50 stands for zero in the data rows.
Here are some numbered points:
array([41, 44, 60, 59, 56, 50, 31, 66, 50, 53, 51, 37, 68, 56, 42, 47, 46]) 0
array([79, 50, 22, 50, 82, 23, 71, 13, 51, 46, 57, 62, 70, 39, 17, 67, 12]) 1
array([73, 32, 30, 63, 47, 38, 60, 49, 55, 55, 44, 38, 64, 62, 35, 60, 38]) 2
array([39, 70, 41, 21, 74, 58, 67, 36, 72, 26, 76, 72, 34, 27, 37, 74, 29]) 3
array([20, 66, 52, 27, 36, 77, 19, 40, 39, 56, 42, 59, 28, 70, 68, 51, 68]) 4
array([47, 56, 38, 37, 76, 46, 77, 48, 73, 30, 65, 59, 47, 34, 27, 77, 19]) 5
array([61, 45, 25, 39, 61, 50, 69, 47, 77, 36, 64, 51, 51, 47, 28, 80, 24]) 6
array([56, 72, 48, 30, 36, 75, 47, 46, 65, 31, 68, 79, 27, 38, 71, 35, 62]) 7
array([87, 28, 15, 55, 35, 45, 61, 46, 69, 51, 56, 32, 62, 64, 34, 69, 38]) 8
array([95, 20, 11, 70, 39, 28, 57, 37, 56, 60, 45, 32, 76, 70, 26, 65, 32]) 9
array([32, 65, 75, 53, 38, 58, 46, 63, 30, 56, 36, 52, 39, 50, 75, 29, 71]) 10
array([41, 63, 51, 41, 74, 45, 73, 42, 57, 37, 61, 60, 48, 29, 37, 65, 33]) 11
array([30, 64, 55, 29, 43, 64, 54, 55, 54, 40, 60, 53, 28, 41, 61, 55, 54]) 12
array([49, 38, 59, 67, 54, 45, 27, 63, 43, 61, 44, 33, 73, 63, 42, 42, 50]) 13
array([29, 65, 43, 25, 63, 63, 46, 38, 61, 38, 59, 68, 33, 46, 48, 70, 39]) 14
array([45, 39, 66, 72, 49, 33, 53, 56, 26, 70, 31, 41, 60, 58, 55, 32, 66]) 15
array([43, 43, 65, 66, 47, 38, 52, 56, 30, 66, 35, 43, 55, 56, 57, 34, 65]) 16
array([56, 45, 48, 57, 65, 24, 69, 26, 37, 57, 46, 56, 53, 36, 42, 52, 44]) 17
array([40, 65, 48, 37, 80, 43, 79, 37, 58, 35, 63, 63, 48, 26, 30, 70, 27]) 18
array([79, 07, 54, 99, 45, 13, 23, 40, 15, 96, 18, 22, 91, 85, 42, 25, 71]) 19
array([75, 36, 21, 47, 39, 53, 56, 47, 70, 48, 57, 39, 56, 64, 37, 71, 40]) 20
array([44, 61, 65, 45, 43, 61, 55, 68, 62, 33, 65, 60, 39, 27, 66, 36, 58]) 21
array([80, 12, 53, 96, 44, 19, 18, 35, 15, 97, 18, 27, 87, 90, 45, 24, 75]) 22
array([28, 60, 81, 57, 26, 69, 33, 84, 37, 53, 32, 50, 35, 54, 88, 21, 79]) 23
New points follow, each followed by the numbers of its three nearest points above, nearest first.
array([56, 55, 68, 57, 39, 54, 44, 70, 55, 45, 62, 49, 51, 39, 68, 35, 65]) 21 10 0
array([30, 75, 47, 22, 37, 79, 18, 29, 41, 56, 49, 68, 26, 73, 69, 50, 70]) 4 12 7
array([48, 56, 37, 35, 73, 49, 76, 48, 74, 30, 66, 58, 46, 34, 28, 78, 21]) 5 6 18
array([70, 51, 31, 49, 83, 22, 79, 11, 47, 46, 57, 60, 64, 29, 20, 68, 19]) 1 17 18
array([22, 56, 88, 62, 24, 66, 33, 93, 34, 57, 28, 42, 37, 56, 90, 19, 81]) 23 10 16
array([45, 60, 60, 41, 42, 61, 59, 66, 65, 33, 67, 58, 38, 29, 64, 41, 56]) 21 12 7
array([41, 59, 66, 54, 37, 56, 48, 60, 35, 56, 38, 49, 43, 53, 69, 35, 66]) 10 16 23
array([18, 52, 91, 64, 15, 69, 30, 99, 35, 58, 27, 37, 37, 57, 96, 14, 88]) 23 10 16
array([64, 83, 34, 18, 37, 81, 27, 17, 54, 42, 66, 88, 24, 61, 68, 44, 67]) 7 4 14
array([62, 41, 44, 60, 70, 17, 74, 20, 36, 58, 46, 56, 58, 35, 36, 54, 41]) 17 1 2
array([51, 57, 58, 48, 46, 59, 54, 56, 57, 37, 58, 64, 41, 32, 60, 34, 57]) 21 12 7
array([32, 48, 61, 53, 55, 51, 39, 63, 48, 51, 52, 42, 60, 52, 46, 49, 49]) 0 13 16
array([59, 74, 49, 32, 33, 77, 43, 46, 63, 31, 67, 83, 27, 38, 75, 28, 67]) 7 21 12
